In the rows, 128 means zero.
Named turns come first, each shown by rows before and after it. Which turns, in which order, take the first row of each pair that follows to the second? Write the first one first, as in the answered first pair.
fopep (before -> after):
143; 116; 134; 127; 117; 129; 134; 142; 97 -> 108; 136; 144; 145; 126; 129; 135; 104; 109
82; 171; 148; 144; 131; 121; 124; 94; 151 -> 123; 113; 90; 111; 134; 135; 136; 185; 138
140; 134; 143; 106; 103; 131; 118; 136; 110 -> 91; 143; 137; 124; 121; 127; 136; 109; 129
mozot (before -> after):
153; 87; 131; 134; 114; 143; 147; 90; 123 -> 123; 103; 166; 132; 117; 110; 170; 114; 138
167; 121; 139; 137; 145; 109; 151; 146; 106 -> 112; 165; 156; 117; 137; 106; 146; 144; 114
131; 118; 165; 124; 132; 124; 132; 133; 124 -> 118; 135; 154; 114; 124; 138; 119; 120; 119
nub (before -> after):
128; 129; 145; 85; 94; 122; 113; 122; 125 -> 152; 145; 113; 116; 126; 101; 90; 134; 141
112; 123; 91; 104; 126; 160; 106; 156; 128 -> 121; 112; 103; 148; 165; 117; 130; 160; 157
89; 139; 102; 142; 165; 109; 124; 153; 146 -> 67; 120; 139; 119; 135; 122; 159; 142; 134
Then:
Each pair is 2 to 3 turns apart.
107; 127; 101; 122; 137; 117; 130; 181; 132 -> 101; 124; 119; 140; 142; 106; 149; 166; 143
mozot nub
131; 108; 136; 149; 140; 115; 144; 110; 140 -> 149; 112; 107; 121; 121; 146; 108; 120; 117
nub mozot nub
145; 93; 134; 161; 146; 122; 156; 117; 133 -> 99; 143; 122; 135; 121; 155; 114; 85; 123
mozot mozot
141; 150; 123; 131; 138; 122; 98; 122; 135 -> 144; 145; 133; 134; 145; 105; 116; 138; 141
mozot mozot
102; 170; 112; 121; 151; 123; 109; 137; 122 -> 133; 115; 132; 149; 161; 115; 160; 119; 127
mozot nub
110; 124; 146; 125; 128; 153; 143; 62; 115 -> 138; 79; 143; 118; 139; 129; 184; 135; 119
mozot mozot fopep
148; 141; 152; 98; 90; 148; 117; 102; 94 -> 149; 105; 103; 84; 102; 155; 135; 147; 94
fopep fopep
127; 110; 92; 109; 135; 134; 135; 162; 125 -> 109; 132; 106; 150; 162; 112; 143; 128; 149
fopep nub fopep
112; 105; 65; 168; 160; 162; 158; 114; 131 -> 209; 113; 152; 132; 115; 124; 131; 166; 98
mozot fopep
139; 98; 119; 93; 119; 136; 147; 178; 128 -> 133; 183; 136; 121; 133; 114; 88; 154; 146
mozot fopep nub
98; 143; 142; 98; 110; 145; 133; 129; 118 -> 117; 128; 129; 120; 113; 160; 125; 90; 114
mozot fopep
110; 178; 129; 146; 144; 116; 111; 124; 136 -> 150; 129; 111; 163; 161; 110; 137; 151; 138
mozot fopep mozot
107; 181; 100; 156; 152; 114; 114; 134; 151 -> 105; 145; 94; 87; 102; 157; 126; 160; 111
nub nub fopep
172; 114; 129; 105; 125; 109; 138; 158; 142 -> 126; 113; 104; 118; 146; 106; 162; 151; 161
fopep fopep
143; 107; 142; 120; 123; 145; 148; 93; 116 -> 128; 110; 158; 112; 127; 125; 169; 121; 129
fopep fopep mozot
111; 104; 111; 114; 121; 151; 134; 119; 119 -> 145; 110; 153; 122; 107; 131; 130; 108; 113
mozot fopep
136; 137; 101; 120; 116; 162; 97; 108; 114 -> 164; 120; 143; 151; 133; 128; 126; 92; 125
fopep mozot fopep
116; 104; 136; 141; 102; 114; 140; 81; 135 -> 143; 92; 86; 141; 126; 110; 132; 129; 139
fopep nub nub
134; 122; 162; 106; 98; 130; 141; 164; 125 -> 114; 134; 128; 129; 100; 165; 117; 94; 119
fopep mozot
122; 111; 117; 144; 128; 129; 162; 128; 123 -> 129; 136; 152; 128; 104; 118; 146; 133; 114
fopep mozot
158; 125; 158; 128; 128; 114; 131; 139; 133 -> 144; 107; 136; 126; 136; 116; 147; 157; 138
fopep fopep
62; 142; 97; 129; 153; 112; 151; 111; 169 -> 127; 159; 113; 65; 100; 127; 95; 175; 117
fopep mozot mozot
119; 159; 120; 170; 162; 86; 132; 136; 150 -> 91; 138; 156; 151; 135; 105; 166; 99; 137
mozot nub
90; 133; 124; 106; 132; 144; 138; 140; 122 -> 132; 114; 94; 144; 161; 133; 135; 143; 132
mozot nub
172; 128; 151; 121; 86; 136; 101; 90; 108 -> 116; 125; 93; 178; 152; 114; 135; 92; 160
nub fopep
143; 152; 157; 128; 125; 100; 117; 150; 135 -> 141; 160; 151; 117; 115; 114; 100; 147; 123
nub nub
140; 104; 89; 129; 117; 164; 124; 109; 113 -> 114; 124; 133; 156; 149; 103; 167; 140; 155
nub mozot
128; 125; 114; 125; 122; 137; 104; 149; 114 -> 108; 134; 152; 135; 116; 130; 126; 115; 121
fopep nub nub
151; 104; 49; 145; 148; 138; 100; 136; 125 -> 121; 114; 137; 98; 81; 163; 122; 74; 92
nub nub fopep
134; 101; 127; 105; 87; 152; 139; 98; 109 -> 156; 119; 92; 108; 103; 145; 100; 131; 111
mozot nub
140; 111; 110; 116; 113; 142; 154; 159; 118 -> 154; 138; 146; 130; 100; 139; 131; 102; 116
fopep mozot
75; 168; 118; 115; 134; 121; 128; 161; 133 -> 111; 124; 112; 172; 168; 107; 154; 128; 154
nub mozot nub
147; 141; 139; 142; 123; 134; 120; 95; 123 -> 120; 115; 119; 121; 117; 151; 148; 111; 121
mozot fopep nub
165; 100; 134; 115; 104; 109; 134; 156; 126 -> 120; 93; 100; 128; 131; 112; 158; 154; 142
fopep fopep
115; 116; 108; 149; 164; 107; 151; 170; 145 -> 126; 122; 174; 96; 89; 138; 132; 139; 102
nub fopep
79; 117; 110; 143; 165; 119; 161; 167; 144 -> 127; 98; 115; 118; 148; 121; 147; 204; 122
fopep fopep fopep
126; 99; 110; 114; 117; 149; 128; 142; 115 -> 126; 111; 104; 113; 123; 135; 118; 161; 117
mozot nub
117; 161; 93; 106; 152; 113; 85; 171; 149 -> 163; 111; 187; 122; 134; 85; 148; 145; 146
mozot nub fopep
117; 137; 111; 126; 126; 136; 118; 108; 117 -> 135; 117; 109; 144; 142; 117; 138; 129; 130
fopep nub
190; 95; 141; 140; 144; 127; 147; 130; 129 -> 150; 154; 126; 90; 110; 159; 95; 154; 111
nub mozot nub
140; 106; 165; 117; 98; 110; 191; 171; 135 -> 176; 141; 101; 151; 137; 99; 122; 196; 152
nub nub
152; 152; 130; 136; 128; 135; 99; 111; 120 -> 128; 124; 103; 150; 158; 127; 139; 126; 145
fopep mozot
103; 124; 110; 106; 115; 143; 126; 120; 116 -> 142; 101; 96; 130; 132; 133; 128; 136; 122
mozot nub
171; 113; 175; 108; 114; 124; 140; 164; 108 -> 115; 174; 125; 163; 168; 112; 100; 120; 149
fopep nub nub
97; 139; 123; 125; 123; 151; 122; 95; 120 -> 149; 107; 156; 134; 127; 109; 155; 140; 127
mozot mozot fopep
173; 125; 141; 141; 130; 123; 119; 100; 117 -> 150; 126; 176; 130; 120; 111; 144; 110; 124
nub mozot
149; 98; 158; 139; 111; 121; 149; 63; 113 -> 115; 102; 77; 88; 107; 161; 123; 123; 101
mozot fopep nub
142; 110; 158; 106; 94; 121; 135; 130; 124 -> 138; 118; 146; 101; 90; 132; 122; 120; 123
mozot mozot
131; 151; 108; 156; 177; 107; 143; 136; 144 -> 121; 173; 126; 131; 165; 101; 137; 160; 136
fopep mozot fopep
149; 130; 147; 138; 112; 119; 116; 120; 144 -> 129; 110; 127; 111; 101; 144; 127; 130; 132
fopep nub fopep
98; 118; 73; 158; 158; 144; 133; 93; 143 -> 141; 148; 179; 126; 126; 80; 143; 169; 136
mozot fopep mozot
146; 127; 156; 128; 107; 142; 125; 77; 117 -> 123; 107; 103; 162; 160; 116; 151; 127; 151
nub fopep mozot
121; 178; 133; 122; 115; 138; 104; 99; 101 -> 161; 151; 120; 173; 149; 102; 118; 108; 123
nub mozot mozot
108; 117; 62; 150; 148; 126; 137; 157; 134 -> 57; 123; 100; 127; 125; 141; 163; 134; 130
nub mozot
180; 75; 140; 131; 129; 137; 149; 132; 109 -> 139; 69; 111; 148; 144; 138; 175; 123; 126
fopep fopep
110; 135; 83; 129; 148; 135; 115; 140; 136 -> 103; 157; 106; 141; 144; 132; 108; 107; 137
fopep fopep
182; 92; 136; 141; 134; 99; 145; 154; 126 -> 123; 108; 140; 134; 112; 152; 140; 59; 112
nub fopep mozot
121; 134; 100; 171; 161; 98; 119; 136; 137 -> 76; 120; 150; 139; 130; 108; 160; 116; 126
mozot nub
102; 87; 139; 116; 116; 147; 179; 107; 121 -> 171; 139; 175; 151; 121; 114; 114; 91; 128
nub mozot fopep
161; 107; 114; 121; 122; 147; 114; 110; 119 -> 151; 111; 131; 151; 140; 124; 127; 96; 140
nub fopep
131; 145; 131; 133; 134; 96; 91; 97; 112 -> 87; 105; 94; 114; 139; 116; 136; 123; 115
nub nub fopep
104; 132; 161; 111; 144; 89; 171; 180; 127 -> 178; 84; 101; 158; 172; 116; 148; 127; 116
mozot mozot nub
124; 77; 64; 127; 142; 144; 151; 134; 136 -> 162; 146; 184; 145; 127; 76; 131; 129; 145
fopep nub mozot
115; 120; 103; 124; 123; 150; 116; 106; 105 -> 158; 119; 117; 152; 145; 115; 114; 120; 122
fopep nub fopep
145; 130; 158; 156; 135; 124; 129; 75; 125 -> 133; 141; 153; 124; 110; 144; 113; 74; 112
mozot nub
146; 109; 119; 111; 107; 153; 122; 130; 103 -> 101; 132; 165; 120; 116; 120; 150; 129; 129
nub nub mozot
87; 124; 81; 82; 116; 136; 129; 207; 120 -> 28; 162; 97; 114; 130; 130; 135; 144; 141
fopep fopep
154; 139; 137; 139; 139; 91; 133; 168; 139 -> 130; 168; 127; 110; 120; 109; 102; 163; 127
mozot fopep fopep
159; 134; 139; 110; 130; 117; 119; 182; 127 -> 97; 115; 130; 105; 132; 132; 164; 169; 137
fopep fopep nub
132; 142; 168; 114; 133; 122; 106; 135; 138 -> 111; 127; 132; 146; 161; 133; 123; 102; 151
mozot mozot fopep
144; 149; 123; 148; 130; 125; 97; 79; 122 -> 145; 106; 162; 121; 106; 129; 142; 85; 107
mozot nub
140; 125; 131; 113; 139; 121; 120; 188; 120 -> 103; 163; 121; 113; 136; 141; 89; 150; 118
mozot nub mozot
66; 132; 129; 130; 137; 140; 164; 82; 145 -> 144; 122; 76; 92; 116; 164; 103; 154; 106
nub fopep
134; 152; 95; 134; 139; 121; 85; 164; 130 -> 95; 161; 139; 141; 120; 135; 99; 91; 130
fopep nub mozot
150; 145; 130; 135; 124; 120; 106; 122; 136 -> 141; 125; 157; 125; 112; 121; 135; 121; 131
mozot nub
115; 126; 161; 93; 122; 125; 158; 183; 132 -> 87; 159; 135; 86; 108; 166; 117; 134; 121
mozot fopep
112; 109; 131; 128; 132; 131; 160; 122; 133 -> 121; 131; 136; 107; 106; 145; 123; 114; 113
fopep mozot mozot
162; 132; 95; 117; 141; 146; 89; 139; 120 -> 162; 116; 165; 148; 151; 103; 142; 125; 142
nub fopep
123; 93; 156; 124; 121; 104; 166; 148; 148 -> 132; 132; 134; 90; 84; 145; 94; 133; 117
fopep nub
145; 106; 143; 120; 121; 133; 133; 151; 132 -> 151; 114; 134; 127; 130; 128; 119; 155; 137
nub nub
84; 134; 144; 105; 115; 160; 148; 101; 127 -> 171; 101; 132; 128; 146; 121; 141; 170; 137
nub nub fopep
138; 93; 100; 131; 153; 119; 161; 174; 138 -> 90; 113; 119; 87; 114; 145; 161; 165; 120
nub mozot
85; 114; 122; 140; 147; 138; 154; 107; 150 -> 133; 107; 158; 109; 126; 115; 147; 167; 132
mozot fopep mozot
126; 140; 121; 138; 150; 107; 132; 176; 156 -> 111; 157; 137; 148; 150; 104; 132; 151; 164
fopep fopep
145; 165; 143; 124; 139; 111; 106; 159; 138 -> 141; 152; 125; 121; 143; 110; 114; 174; 142
fopep fopep
168; 93; 127; 134; 114; 146; 121; 118; 112 -> 107; 138; 133; 102; 93; 153; 114; 129; 111
mozot fopep nub
148; 112; 135; 122; 156; 109; 172; 158; 156 -> 133; 159; 115; 88; 132; 134; 121; 182; 137
mozot nub fopep
124; 179; 145; 112; 114; 139; 75; 121; 113 -> 113; 134; 72; 144; 169; 126; 115; 159; 144
nub mozot fopep
